Named moves, each a turn or a mirror, and the order they were made in; the first pair answered
move rul:
[ -3   0   8  18 -19  -8   2 -50   0  -1 -37   5  35  58  32  23 -17   3
   0  -7  -5  25 -14  -6  -2  43 -13   7 -62  19   9  -5] => [ -3  13  14  17 -20   9   7 -63   1   1 -40  26  24  33  41   5  19  -1
   4   2  16  17  -3  -9  11  66 -30  13 -30  -4  16 -17]
[  4  33  -4  28 -22  23  23  32   7  21  11 -13  10 -21 -19  -2  10 -13
 -27  -6 -21  24 -15  -2  -1 -23   6 -32  17 -19 -30  17] => [  8  37  -3  28 -21  28  24  31   8  21  14 -10   9 -27 -16  -7  15 -13
 -24  -4 -19  23 -12  -1   2 -18   4 -33  19 -24 -28  15]
[  1   6   6  -3  -6  -7  -7  -9   5  13   1  -5  10   0  -2   4   9   4
 -14  -7   4  -2   1   7 -19  17   0   4  -3  -3   0  -6] => [  2   4   7  -1  -7  -8  -7 -10   6  14   2  -6  12   1  -2   6   8   3
 -14  -6  -1  -1   2   9 -17  17   0   5  -5   3  -1  -3]
[ -3  -6  34 -14  11 -26  25  -3 -41  29  -6 -29   6   6   1  12 -16   0
  -1 -10 -15  24 -13  35   0  14  33  14  12  18   5   6] => [ -4   1  38 -17  14 -15  28 -13 -42  27  -9 -11  -3 -18  10  -2  10  -3
   4  -5   0  17  -5  33   9  31  20  19  40  -1   9  -4]
move pel:
[-12  -2   0   2   2   0  -2  -7  -3  -1   6  11   2   6  10   2  -9  -5
   6  -6  -8  11  -5  -3   1  11 -14  -8 -23   4  -5  13] => [-14  -2   2   5   4  -1  -1  -9  -1   1   9  14   2   4   9   2  -7  -4
   6  -7  -9   8  -5  -4   1  12 -14  -8 -22   5  -8  12]
[ -5  14  13   5  -2 -25   0   3   6  19   4  -2 -11   1  -3  13  -1  -6
 -15 -17  -3 -15  18   7  -7   7  28  -9   3   8  -5   0] => [  2   6   0  -3  -4 -14   6   1   6   6 -10 -15 -10  18  -4   7 -25 -17
 -16 -10  -8   2   7   4  -3 -22  26  -8  -3  12   1   9]
[ -2  -8  -6  11 -17   6 -11  12 -28 -15  18  16   5  19  16  -5 -26  -5
  10  -8  -8  36 -16  -1  19 -31 -18 -16 -43  11   3  48] => [-15   6  16  23  -6 -16 -24  14 -26   5  48  46   4 -11  15   2  20   9
   8 -25   3   4   4   7  13  26 -11 -19 -32   8 -15  27]
move sebi:
[ 10  -8  -8 -20  -1   2   2  34   5   5  10 -26 -14  -6 -17 -11 -13  -6
 -15  -2 -27  11 -12   3   1 -38   4  -2  -2  11 -11  15] => [ 13   4  -4 -19 -10  21  13  22  14  15  -5 -23 -18  -9  -7 -22  11  -9
 -21   0 -20  15  -4   1   8 -31  -5  17   8   1   0   5]
[  4  -1   0  -7 -12  -6  -9 -10  23  22 -14 -15  10   2   3  12   4  11
  -5 -11  23 -27  -5  -6  -7  45  -4   9  -2  -2  24 -27] => [  1 -14  -5  -8  -1 -24 -21   1  14  12  -3 -16  13   7  -7  22 -20  13
   4 -15  19 -30  -9  -5 -12  37   7  -6 -14  10  15 -20]
[ 28  12 -12 -18   8 -16 -16  34   1 -10  22 -20  -2 -24 -35  -2 -27   8
 -16  16   0 -11  -4  -6   1 -55  11   3  19 -10  14  12] => [ 33  28  -6 -17  -8  11   0  17  10   6   1 -18 -10 -30 -21 -17   5   4
 -29  18   3  -8   4 -11   6 -39  -2  25  36 -28  26  -1]
move fatin:
[  9  -3  -6  10  -2   2   0 -34   4 -12 -12  13   5  10  11   0   8 -16
   4   2  10  -6   7  -1  12  28 -16   1  -9 -12  -4   0] => [  7 -10  -6  11   2 -11  -6 -29   1 -19  -3  16   9  14  10  10  -6 -14
   7  -1   8  -6   6   2   7  26 -10  -8 -21  -4  -8   4]
[  5   8  18  20   2 -37 -18 -23  11  22  -3   2  16   3  -6  38  18   3
   5  -7  17 -33  34  -3 -14  47   4   3  -8   9  -3 -13] => [  2   9  17  19   7 -38 -20 -15  10  17   8   6  11  -8 -12  37  20   3
   8  -7  19 -40  36  -2 -11  46   5  -4   3   6  -5 -15]
[-24  10  -7   0   4  28  -2 -21 -28 -21  -5 -35  -3  -3  16 -18   1 -24
   3  -2  -5  25 -24   2 -28 -13  -7  33  48   2   6   9] => [-24   5  -9   9  -3  18  -6 -26 -28 -23 -10 -41   8  19  20  -6 -15 -18
   0  -7 -11  33 -32   1 -34 -10  -3  29  26  15   5  11]
[ 23  -1  -3   2  -1 -36 -12  -3  28  -1 -19   4 -10   0 -12  21  -5  -3
 -12  -1  26 -23  20  10  -7  23   9  12   4   5  -2 -22] => [ 21  -8  -4   1   3 -34 -16  -1  26  -2 -16   5 -12  -5 -14  17  -5  -1
 -11   0  27 -25  23  10 -11  19   9  12   8   4  -3 -24]
Then:
(two moves a pair)
[  8  -1 -12  15  -8  -3  -1 -24  19  10  -3   1  10   7 -18  22 -15   2
 -14 -22   8 -11   9   3 -11  26  33  -1 -35  -1   0 -24] => [ 13   6 -13  12  -8  20   9 -37  17   3 -15   9   0  -8  -5   4   4  -6
  -7 -13  26 -10  12  -3   6  30  14   5  -7 -23  12 -33] | pel, rul
[ 11   2 -12  -2  16  12  -8  19   1 -23   4 -12 -20 -31 -17   1   8 -11
  -1   9  17  20  -5  -4   7 -10  -6   8  38 -14  -2 -11] => [  3   3  -1   7  21 -13 -21  33   1 -12  20 -11 -13 -33 -23  18  11   0
  -6  -6  10   9   3   5  -8   7   8   0  19  -1 -16 -14] | rul, pel
[  4   8  16  -9   5  -4   9  41  20  14  11 -20 -13  -6  -9 -12  10   7
  -5 -11 -30  -2  -1  17 -20 -21  13   3 -23  11   0   9] => [  7  20  19 -10   0   9  14  30  24  18   3 -14 -20 -15   0 -23  33   6
  -8 -10 -23  -3   7  12 -12  -9   2  12  -2  -2   5  -4] | sebi, rul
[  3  42  13 -21 -31  35  11  27  19  20  15 -26 -21  -9  16 -26  46  29
 -30   0  -5  -4  36 -14  11   6  -7  34  20 -32  -7 -39] => [ 14  14  -4 -18 -46  23   9  19  13   6 -10 -54   3  57  17   2 -25  25
 -29  -1 -30  26   9 -19   1 -25   3  27 -45   5   1 -13] | pel, fatin
[ 20  18  -8 -12  -1  10   7  23  13   9 -15 -22  -6  -3 -20 -12   3  -4
 -12   4  -3   1   7   0  -3 -41   1  21  15 -11  20   1] => [  9  10  -1  -6  16 -24 -15  37   4   5  19  -7   0 -17 -29   9  -1   6
  -5 -11  -1 -20  12   6 -13 -21  17  -5   6   2   0   0] | pel, sebi
[ -1  -7  13   2 -11  11   3  -9 -15   5 -11  -3   4  19  13   0  -8   7
 -19   1  -9  10 -16 -12  -2  10  -3  -3 -19  -8  -4   4] => [ -7  -6  16  -1   0   6  -3  -6 -22  -5   9  18  -1  -8   9  -6   9   5
  -7  -1   8 -10 -10 -10   5  21  -8 -10   3 -20 -13  -5] | fatin, rul
[ 12  -2 -14   2   1 -20  -3 -10  -9  16 -12  -9  -3  44  -2  28 -44  17
   2   0 -20   7 -16  10 -33   3   6   5 -48  20   4  21] => [ 19  22  -9   2 -16  16  19 -31   8  33 -37  -5 -17  30  18   5   9  13
 -11   5  -7  11  -7   4 -24  30 -15  38 -20  -6  23   5] | sebi, rul
[-13  -3  10  11 -11   5  -5  24 -58  -9  46  22  18 -25  -6  -5  -4 -12
  -2 -35 -16 -23 -36  -7   6  16  -8 -29   2  26 -18  11] => [  4  16   9   9 -33  53  23  -1 -42   2  -3   8  10 -17  18 -33  24 -22
 -19 -18 -17  -2 -38 -16  17   5 -32  11  20   5  11   7] | pel, sebi
[ 14  17  -3   6  -8  25  16 -13  -5   6  -7   9  -3  -9  40 -27  25   9
 -10   6  13  -4   0  -2   4  12  -8   6  22 -12   9  -1] => [  7   3 -11  -3  11   9   2  14 -22 -15  25  14  -9 -27  17 -22  -2   8
   6   7  19 -18  -1   2   4 -13   3 -21  30 -11  -3   8] | sebi, fatin
[ 59  20 -27  14 -17 -23  35  -1  40  31 -30 -38  -5  19 -16   5  15  16
 -22 -11   7   4  14   2  12 -39  17  21  -1   5  13   0] => [ 56  12 -26  19 -17 -40  25 -11  35  27 -29 -32   6  34 -13  22  -1  17
 -15 -17   4   2   9   1  10 -28  19  13 -23  21  12   5] | rul, fatin
[  4  31  -2   5  33  48  20   3   7   5 -21   5  -9 -17  22 -17  30   6
  -9   6  17   6 -26 -15   6 -14   4  20 -16 -13  19  -6] => [  3  17  -6   9  32  25   9  18   6   8 -13 -16   6   6   8   2  -7  11
 -19  -4  -4  14 -36 -11  -9 -29  23  13 -53  11   9   8] | pel, rul
[ 22   0 -10 -17   6  -7  -6   1  18 -13 -16 -15  -9  -4 -17  11 -20  -8
   3  16  24 -11  21   2   8 -16  11   4  19  -8  22  -6] => [ 19  -1  -5 -10   8 -27 -13   8  23  -7  -6 -15  -2  -3 -21  24 -21   0
  -5   5  16 -16  23   9  -1  -7  24  -1   5   2  13  -5] | pel, rul
[-10  16   2   4  13  10  23  28  -4 -44 -21 -31   9 -20 -33 -19 -25 -11
  12  21  -7  -8  12  -4 -10 -16  -1   2  26 -38  -2  14] => [ -6  32  17  15   1  17  30   3  12 -20 -45 -28  13 -11 -11 -16   9 -11
  -1  17  -6  -6  20  -6 -11  24  -9  23  20 -42   5   1] | pel, fatin
[-19 -21   7   7  15   9  -5   7 -29 -19  21  23  -3  -9  11  -9  10   6
   7 -10  -1 -10 -17  -7  13  15  -9 -29   3   3 -24   9] => [-10 -12   1   3   2  37  12  -6 -19 -14 -10  12 -11  -2  23 -27  19  -4
  -2   3  -3   6 -20 -13  19   2 -18  -5  14 -10  -3   9] | pel, sebi
[  3  27 -10 -11  -7  16  32 -25   8  18 -44  15   9  -1  -1 -10   5  -9
  17   8  12   3  16  13  13   9  -5   1  11  -6  33 -37] => [  7  17 -15  -8 -13   4  27 -15  12  23 -51  -9  16  24 -10   9 -27  -7
   8   3 -14  15   6  13  -3 -12  13   1 -21  15  32 -22] | rul, sebi
[ -3 -18  18  -4 -10 -36  -3   1   4 -24   9   7  17   1 -20   8   3  20
   1 -10  26 -12  16   9 -10  -8   9  22  14  14   6  -9] => [  2 -18  18  -5 -11 -37   0   5   7 -20   9  -5  15   7 -22   7  -3  20
  -5  -9  18  -6  14  11 -16 -21  12  26  11  17   7  -4] | fatin, rul
[ 10  18  11  11 -16  16  15 -10  13  21  -7  -5   3   7   6   8  30  -1
 -17 -15  -7  -1   4   0 -14  29  -8  23   1   0   4  -9] => [  6  14  13  12  -7   7   8 -16   8  15  -2   7   8   4   6  13  31   1
 -10 -16   0  -9   6   1 -12  45 -10  12   1   4   0 -15] | fatin, rul
[  8  -4 -11  -8  14 -10 -12  12  -4 -11   8   6  -2 -17 -10   0  -5  -8
  10   7  15 -20  13   1   3 -17   6 -11  14  -5   2 -10] => [ 16  -4 -16  -5   2  -5  -5   8   3  -2 -12 -18   3   8  -8   7 -20  -7
  -5   8  -5  -2   4  -1  -7 -30  10   0  -8   8   9  -2] | fatin, rul
[  1   8   5  10  29  25   4 -13 -13 -32   7  37 -17   5   6 -24  14   1
  22  10  10   4 -12 -11  40 -12 -21 -20  12 -35 -12  21] => [ -8   9  18  24  35 -16 -14   1  -9 -11  38  39  -2   2  -8   9  17  18
  13 -11  -5 -16  -5  -2  16  16   4 -29 -13 -13 -35  15] | rul, pel
[ -6  42   1   4  21  -5  -5  38  38  16  53  -5 -23 -54  29  19   1   8
 -23 -20   0 -11 -15 -14   2  19   4  -6  21   0 -32  15] => [ 17  42 -18  -3  -3  35  20  16  50  14  -3 -33 -25 -14  44   4 -15  -4
 -31  -1  -9  27 -30 -24  10 -16 -15  22  12  -3  -1  28] | fatin, pel
[ 27  -4  -8 -15 -14  -8  -4  13  -1 -29  23  -3 -19 -29 -21   0 -15  10
  -7  36  11 -42  -4  18   8 -17   1   8  47 -13  35  -4] => [ 30 -17 -15 -13 -19 -20  -9  10  -5 -35  13 -16  -9  -2 -19  17 -50  10
  -3  36   1 -33 -17  18   5 -25   6   1  16   6  37   7] | fatin, sebi
[ -5 -29   4  12  -8 -13 -21  11 -23 -28   8 -11   6  35   0   7 -21  19
  14 -24   0  24 -16 -18  -4  -4   2 -17 -10  23  -6  22] => [ -2 -11  13  15 -13  14  -7 -19 -17 -22 -17  10   0  23  27 -11  21  12
  18 -18  22  23  -5 -27  14  34 -24   3  15  -2   8   2] | rul, fatin
[-32 -19   0   0 -10 -32  -7  12   8  -9   0   5 -17 -22  35 -17   5 -13
 -24 -21  10  31 -14  -3 -28  10  10  -3  15   3  -3 -20] => [-27 -17  -6  -3 -12 -21  -1   9   9 -14 -11   2 -19 -17  40 -27  -2 -18
 -23 -14  13  38 -19  -7 -23  -5   4   0  21  -3   6 -19] | pel, rul
[-15  -3   6  20  -3   9   5 -12 -32  -1  21   7  20  34   8  -9 -18 -13
  16   6 -16  20 -20  -5  28 -35  -7 -19 -39  -8   5  11] => [-21   4   6  14  12  13   0  -2 -37  -7  38  25   9   1   4 -24   3 -13
  25   9  -2   6 -12  -2  37 -33 -12 -25  -7 -26   1   1] | fatin, rul
[  1  -8 -19   9 -10  10 -16  25 -27   4  -8   7  10  -2   0  10 -14  -5
   3  12  -8  21 -13 -21   9 -13  10 -15 -11  15 -15   3] => [ -4   8  -8  10  -9  12 -17  26 -22  17  -1  22   5 -25   3   4  25   0
  -1   8   1   6   3 -16  12  14   8  -6  10   3 -21 -11] | pel, fatin
[ 16 -11  -7 -36  -2  21  -6   1  15 -14  16   5  18 -25 -10  -8 -18   3
 -10  -4  25  37 -12 -32   1  -5 -31 -15  -8 -31   7 -15] => [ 10  -2   2 -30  -2  13 -13  -4  16  -4  20  17  21 -34  -7   1   3   9
 -14 -17  27  24  -4 -31  -2  30 -28 -13  -9 -31  -2 -28] | fatin, pel
[ -6   0  -9   0   2  -5   1  17   0  -6   2  -6   0 -11  -3  -8 -12   8
  -1  -3  -2   3  -3   6   0 -18   8  -2  -2  -3  -2  11] => [ -2   4  -9  -1  -6  10  10   7   4  -1 -13 -10  -4  -4   4 -12  -3   3
  -4   1  -3  12  -5   5   2 -13   1   9   0  -7   8  10] | fatin, fatin
[  4 -26 -15  -2   3 -20  -4  -1  -9  11 -10 -19  -9  23  13  37 -18  -8
 -16  15  -5 -18   4  -1   4   7  -8   9 -17  13  18  14] => [ -1 -31 -15  -5  14 -28 -12   1 -19  -3   4  -1 -13   3  13  33 -17  -7
  -1  14   9 -28   6   0  13  14 -11  -3  -3   7  11  11] | rul, sebi
[ -2  -1   7  26   9  17  -4  -9  -2   9  14  26   4 -25   9 -13  15  -2
   0  -7 -16  -7 -11  -3   1  32 -18 -16  -2   8 -14  -5] => [  3 -10   5  28  -1   9  -3  -9   0  13   6   9  14  -2   6   0  -6   1
  -5 -11 -30   5 -20  -3  -7  23  -6 -13 -29  26 -12   4] | fatin, rul
